(in the rows, 128 means zero)
First come named turns, each shown by rows before and after it. For each pair of rows after them, which turns, in which order, take the first row to the second? The first pair is done for you.
pasu (before => after):
[126 114 116 122 123 107 129 112 111 144 110 128  84] => [143  87 114 111 146 130 127 119 135 144  99 136 131]
[112 112  99 156  87 119  97 128 108 112 139  99 119] => [141 110 115 118 111 137  97  98  74 121 117 131 105]
[154 120 114 114 173 123 111 107 104  78 120 141 140] => [130 118  99 145 156 109 109 131 138  68 137 112 155]
[146 168 143 120 136 164 118 124 111 108 148 147 155] => [134 167 132 138 127 154 118 140 130 103 160 128 168]
Nal (before => after):
[137 125 115 125 147 121 132 135  96 119 168 147 138] => [122 143 157 114 150 114 143 113 113 149 115 148 111]
[165  98  95 115 121 187 101  97 138 126 148 141 145] => [139 144 117 127 107 142 127  92  90 118 178 151  79]
[ 98 133 140 169 129 118 141 134 158 101 106 171 132] => [103 122 126 170 129 127 137 139 161  96 114 170 147]
riz (before => after):
[137 128 128 111 116 151 123 107 120 140  91 123  97] => [123 135 141 116 121 129 141 113 129 142  91 123  88]
[140 136 108 136 115 169 104 140 106 114 167 138 161] => [ 97 164 152 157 121 119 147 157 132 116 164 131 140]
[ 88 133 143 131 125  90 151 139 133 133 112 133 101] => [137  92  91 102 127 135 116 122 102 127 118 144 122]
[162 109 134 102 153 161 126 115 130 142 105 148 160] => [124 157 171 128 141 148 134 123 155 148  99 134 154]
Then:
Between the rows of a pair lie 2 to 3 turns.
[125 114 139  93 165 126 154 104 106 139 106 162  73] => [138  98  98 105 161 127 144 126  87 108 162 163 100]
Nal Nal
[108 128 148 133 131 123 152 128 158 136  93 121 116] => [117 126 152 127 135 129 152 124 156 138  89 128 117]
pasu pasu
[122 134 149 112 182 161 130 112 125 110 112 147 138] => [109 130 138 132 180 150 136 136 142  99 137 136 159]
Nal Nal pasu
[100 175 175 153 120 118 149 142 145 120 120 128 127] => [144 157 133 136 107 182  94 120 118 117 119 130 156]
riz riz
[129 107 112 128 111 125 127 143 142 128 155 112 143] => [150 106 133 100 135 140 134 120 122 135 132 141 138]
Nal pasu Nal
[117  85 143 131 109  78 143 131 128 132 135 148 110] => [124  70 141 125 120  90 140 137 141 131 129 152 139]
pasu pasu
[132  80 123 121 100 123 110  76 154 155  51 109  78] => [134  83  64 150  70 112  95 101 107 109 147  98  79]
riz Nal pasu
[117 126 127 115 130 108 135 147  48 130 136 159  88] => [ 89 174 153 157 106 159  99 168 123 136 116 123 160]
Nal Nal riz
[154 107 109 128 168 135 141 146 101 111 165 160 159] => [151 109 110 127 166 130 144 146  94 107 170 161 152]
Nal Nal Nal
[124 133 110 127 144 131 117 161 163 140 110 132 142] => [119 155 104 142 130 125 112 165 135 123 148 133 128]
Nal riz riz
[130 106 106 135 132 142 117 139 165 122 120 116 170] => [100 145 152 134 128 115 138 114 156 145  89 121 112]
Nal Nal
[140 124 129 113 166 117 163 149  91 100 183 164 149] => [148 100 141  97 180 150 150 140 144 130 117 156 185]
Nal Nal
[109  90 146 140 145 115 153 138 160 139 113 134 169] => [ 92 117 165 144 138  87 167 130 134 139 120 141 126]
Nal Nal
[151 136 135 104 146 167 110 110 111 125 138 147 149] => [138 102 101 127 140 133 125 144 141 112 164 123 164]
pasu riz riz
[148  82  71 131 126 108 120 125 117 111 174 119 124] => [120 167 114 158  88 143  81 107 122 123 157 103 118]
pasu riz
[155 141 125 126  89 176  98 120 158 139  90 113 131] => [144 124 130 115 111  91 162 126 112 127 126 140  58]
Nal Nal riz
[ 88 159 161 156 125  53 183 146 123 122 139 129  71] => [161  34  63 105 135 104 138 119 125 139 101 120  99]
Nal pasu riz
[106 187 175 104 109 158 135 113  79 105 141 169 112] => [118 170 165 108 128 160 147 142  95  86 170 174 156]
pasu Nal
[153 138 162  90 155 129 157  93  58  96 106 169  98] => [147 130 146 126 145 188 118 136 152  88 104 129 214]
riz pasu
[111 128  98 139  80 116 104 119 119 122 145  93 109] => [ 97 116 119 143  98  93 131 132 159 134 123  91 117]
Nal Nal riz
[118 139 130 168  98 122 132 145 152 119 136 107 148] => [149 124 140 132 115 160 115 110 139 143  88 128 147]
pasu Nal
[114 145 154 130 141 105 151 124 117 123 144 127 119] => [124 152 148 131 126 154 111 113 130 130 127 116 151]
riz riz Nal
[146 179 168 111 141 173 121 107  96 135 136 154 147] => [148 141 142 118 162 134 154 144 104 110 184 158 167]
riz Nal Nal
[133 134 143 123 122 129 115 118 119 133 115 131 121] => [132 133 128 131 112 127 108 123 114 127 130 122 122]
Nal pasu pasu
[160 118 156  89 173 125 173 123 104 108 141 197 120] => [157 162 168 103 140 197 112 108 129 124 106 174 157]
Nal riz
[104  93 179 100 152 118 181 159 136 138 106 152 129] => [ 82 103 139 141 114  94 170 184 126 112 166 122 117]
Nal pasu
[109 158 158 133 150 122 154 142 146 135 151 137 141] => [119 154 163 120 160 129 154 133 139 137 145 151 142]
pasu pasu
[153 131 119 137 117 150 112 104 191 138 121 137 168] => [165 156 116 128 121 128 129  95 110 113 174 172 120]
Nal pasu
[109 153 141 153 125 129 138 157 130 102 213 149 105] => [133 114 177 108 167 166 142 129 184 150 108 164 134]
riz Nal pasu
[153 138 127  96 155 160 150 144 103 135 143 173 130] => [131 156 150 108 155 134 172 153 118 135 141 170 118]
riz riz
[125 106 110 131 148 112 147 140 119 116 157 141 132] => [110 165 138 142 118 136 119 116 107 129 138 133 112]
riz Nal
[120 103 171  56 193  56 186 129 117 166 139 177  88] => [144 144 150  78 141 208  62 118 172 176  98 134 205]
Nal riz
[146  29  86 114 172  91 171 149 166 135 134 140 183] => [146  29  82 117 172  87 172 150 158 130 147 140 180]
Nal Nal Nal
[141 101 116 120 149 119 139 150 133 110 147 148 173] => [120 120 117 132 130  85 149 143 108 108 163 143 118]
riz pasu riz
[123 118 130 101 141 142 136 123 171 148  78 121 160] => [110 102  83 132 115 106 138 152 163 123 137  97 150]
pasu Nal riz
[116 141 134 117 141 105 135 128 130 120 138 137 119] => [130 108 108 109 140 119 120 123 139 124 127 129 132]
Nal pasu riz
[143 123 122 119 145 112 124 140 105 112 132 132 119] => [147 131 123 117 135 133 104 131 105 120 117 129 124]
pasu Nal riz
[135 108 101 132 106 129 150 119 115 125 152 145 127] => [118 110 104 144  96 126 145 120 150 138 129 122 128]
Nal Nal pasu
[150  57 114 105 135  80 193 122 149 142 117 136 129] => [132  65 111 122 119  66 191 128 165 143 121 116 118]
pasu Nal
[129 149 127 119 137 129 119 125 143 143 115 110 136] => [124 158 120 128 129 118 123 131 125 132 143 111 124]
pasu Nal Nal
[140 159 158 116 150 110 127 120 112 132 128 165  94] => [143 152 139 133 150 121 124 150 123 108 170 158 142]
pasu riz Nal
[117 139 179 115 152 144 141 131 142 146 121 125 140] => [129 146 158 112 143 139 134 122  87 130 158 137 115]
Nal pasu pasu
[103 116  76 140  76  92 110 114 142 122 141 117  91] => [108 171 135 120  84 131  96  83 130 140 100 142  88]
pasu riz
[156 140 140 107 138 170  99 104 120 146 103 141 141] => [116 165 121 158 104 121 113 143 123 115 174 111 124]
pasu Nal
[130 155 151 119 149  97 154 124  89  98 145 153 111] => [120 154 108 155 109 116 113 140 111  86 171 111 139]
riz pasu pasu
[145 149 148 114 155 163 123 139 131 101 139 139 172] => [136 139 139 122 158 134 144 155 126  90 163 137 161]
Nal riz pasu
[155 163 177 120 166 142 125 105 100 127 156 196 156] => [104 186 177 175 135 101 137 143 144 119 180 153 154]
Nal pasu Nal
[168 127 129 122 140 152 136 127 145 146  95 131 117] => [145 121 105 152 127 112 151 154 140 125 147 115 108]
pasu riz Nal
[129 171 177 127 113 143 146  85  74 153 137 148  92] => [147 153 155 118 113 159 132  78  61 152 138 150 100]
riz riz
[122 124 102 141 101 131 105 119 117 124 130 117 101] => [103 130 125 148 109 110 126 131 146 132 116 113 104]
Nal Nal riz
[145 127 124 104 139 102 148 162 145 147 120 137 143] => [161 141 101 105 113 135 110 147 113 141 139 133 145]
Nal pasu riz
[124 195 163 140 121 152 124 120 105 111 145 140 134] => [115 181 156 151 116 162 114 129 150 119 122 116 161]
Nal pasu
[131 141 148 120 139 136 123 119 115 129 119 136 114] => [122 131 124 141 124 136 116 140 140 120 135 110 138]
Nal pasu
[122 128 132 136 133 140 128 134 127 119 144 131 148] => [125 120 128 134 139 138 131 135 126 117 144 133 147]
riz riz
[147  83  82  97 124  93 136 111  59 126 156 138  69] => [129  55  48 134 101 108 112 145 142 127 147  84 132]
Nal Nal pasu
[136 124 139  97 151 161 114 105 149 150  61 131 152] => [101 177 112 159 107 121 116 149 111  96 177 113 137]
Nal pasu riz
[141 125 112 122  98 163  91  95 145 147  75 107 130] => [142 122 106 122  97 168  89  99 144 146  81 108 136]
Nal Nal Nal
[139 135 164 106 151 149 129 109 131 143  92 146 142] => [147 124 158 100 156 142 134 110 127 141  96 148 141]
riz riz
[133  87  87 155 113 170 116 141 190 127 153  89 181] => [ 97 118 120 157 121  72 184 138 129 119 185 112  74]
riz riz Nal
[111 119 123 153 142  96 157 149 119 101 174 123 103] => [ 99 173 141 171 113 132 120 137 120 107 164 111 111]
riz pasu riz
[145 139 147  80 140 167 127 109 120 124 124 141 138] => [123 115 110 102 123 106 152 127 109 112 163 121  94]
pasu pasu riz
[159 103  88 134 140 120 121 131 110  90 202 141 136] => [162 116  88 140 129 142 100 126 109  93 199 137 145]
riz riz riz
[108 127  98 157 123 142  96 162 100  83 216 114 186] => [ 88 176 139 147 116 111 116 132  49  95 209 132 109]
pasu riz
[141 173 156 118 113 162 116 115 115 134 122 141 119] => [134 123 148 125 148 122 161 159 159 118 142 142 158]
pasu riz Nal
[ 99 185 162 154 106 123 126 136 136 131 127 117 113] => [142  80 108 113 155 100 162 150 125 121 146 143 126]
riz pasu
[108 144 125 139 114 110 142 107 116 139 123 118  83] => [ 99 144 121 149 108 105 143 118 130 137 128 108  91]
pasu pasu pasu
[156 112 142 143 141 157 123 141 184 148 102 123 158] => [162  82 102 132 133  98 147 129 123 138 137 129  82]
pasu riz pasu
[126 115 126 137 108 154 104 136 186 145  88 102 191] => [114  99 108 149 122  76 162 174 152 109 167 115 164]
riz Nal
[135 145 119 128 121 153 107 128 135 126 138 129 140] => [127 148 134 126 124 149 109 122 145 134 118 126 134]
Nal Nal pasu
[131 143 149 112 139  87 136 130 127 144 103 159 135] => [127 153 142 126 125 117 109 139 152 143 103 142 171]
pasu riz riz
[117 165  94 172  70 118 112 158 134  98 198 103 139] => [161 120 162  75 143 134 143  86 129 166  57 164  96]
riz pasu Nal
[139  96 117 109 156 118 142 130 125 131 135 143 130] => [144 108  95 115 126 143 106 116 120 135 132 126 129]
pasu Nal riz
[128 145 143 112 131 167 101 138 112 119 152 150 159] => [116 141 160 107 146 118 143 139 101 119 154 166 115]
Nal riz
[127  94  91 141 113 126 123 139 120 120 150 108 135] => [ 96 143 133 155  98 124 121 129 135 136 127  99 112]
riz Nal
[ 97 133 130 167 103 113 142 157 148 144 157 115 164] => [ 95 164 141 161  86 114 133 135 106 149 155 123 117]
riz riz Nal
[135 133 172 110 165 130 126 107 100 135 111 163 114] => [129 103 144 135 164 138 122 146 160 124 125 137 179]
pasu riz
[117 160 164 155 132 137 146 134 125 132 127 140 138] => [127 160 148 153 132 139 142 136 102 122 150 146 135]
Nal Nal pasu
[155  59  89 112 125 143 128  88 114 156 131 117  97] => [121  89  95 140 107 103 149 105 105 142 165 106  67]
pasu Nal
[137 174 180 121 152 167 140 135 131 127 108 154 143] => [140 167 159 133 152 160 144 155 126 104 151 155 164]
Nal Nal pasu
[108 118 152 137 120  94 164 102 147 137 112 110 105] => [128 100 124 143 116 144 127 114 171 128 117  97 165]
Nal riz
[ 94  93 136 169 101 131 135 180 154 136 139  86 132] => [ 86  99 152 164 103 128 138 172 161 148 118  88 121]
Nal Nal
[131 161 137 134 133 150 125 134  96 107 155 140 133] => [112 149 162 136 151 126 155 145 138 119 130 133 143]
Nal Nal riz
[131 132 168 110 152 125 142 122 132 144  97 150 113] => [101 148 133 149 104 103 123 134 130 132 130 110  88]
riz pasu pasu
[120 105  99 132 123 123 111 128 151 138 116 101 128] => [118 156 129 129 114 138 103 107 114 139 116 118 104]
Nal pasu riz
[129 138 103 136 102 145  93 115 104 126 138 123 107] => [141 124 145 105 153 138 130 109 106 137 110 163 117]
riz pasu
[125 111 140 121 146 106 149 138 155 130 124 135 129] => [143 119 114 123 126 151 107 133 142 120 136 128 155]
Nal riz
[121 147 110 154  90 156 116 136 143 128 135 119 146] => [118 110 131 127 124 112 161 124 153 151  94 135 110]
Nal riz Nal
[110 150 123 126  89 102 118 106 115 151 105  97  80] => [122 129  96 128  84 126  96 108 133 151  97  84 107]
Nal pasu
[119 183 133 161 114 110 130 157 140 112 161  81 119] => [158  86 111 105 165  86 165 146 146 129 122 104 114]
Nal riz
[141  98 126  99 158 112 131 108 168 132 105 122 152] => [108 170 157 120 126  94 129  93 131 129 125 121  96]
riz Nal Nal
[125 171 124 174 130 113 114 138 123 128 147 123 110] => [156 140 123 151 160 146 111 142 146 129 129 141 165]
pasu pasu
[113 142 121 144 112 103 141 108 115 120 115 119  92] => [153  96  96 118 137 138 129 107 119 119 108 130 136]
riz pasu
[164 137 123 127 143 157 118 137  97 109 149 143 150] => [150 126 134 125 160 114 157 149 103 105 154 150 135]
riz riz
[120 106 149 129 132  98 168  87 115 142  86 133  75] => [ 99  99 104 170  98  92 147 115 148 128 117  86  98]
Nal pasu Nal
[151 128 137 108 138 148 121 116 122 145 102 140 131] => [134 154 137 133 128 117 138 138 101 122 156 141 117]
riz Nal Nal
[163  86  89 105 138 141 113 117 111 128 132 129 137] => [122 125 153 111 157  89 161 119 119 137 117 140  96]
riz pasu riz
[119 112  90 140 111 116 110 121 156 127 139  98 149] => [123 111  85 128 111  97 120 108 119 126 151 110 112]
Nal riz
[149 152 110 150 142 170 125 142 154 109 137 127 176] => [115 178 143 153 144 106 169 136 126 113 143 135 100]
riz pasu
[127 123 127 134 166 140 115 135 144 121 149 122 187] => [ 92 166 146 152 142  98 128 126 118 123 159 112 121]
riz pasu
[140 174 203 109 167 166 144 131 110 110 145 185 154] => [144 103 148 120 179 132 167 174 144  89 179 168 185]
pasu riz
[152 109 106 137 119 151 116 133 124 140 136 108 158] => [145 113 117 144 127 139 130 149 132 131 148 112 169]
Nal pasu pasu
[137  82  83 126 144 137 116 124 141 127 106 147 173] => [120 151  91 149 102 136  94 110  84 113 151 147 129]
Nal riz
[163 112 126 109 135 150 131 131 155 139  95 132 146] => [151 109 138 110 145 126 154 137 159 139  95 134 134]
riz riz
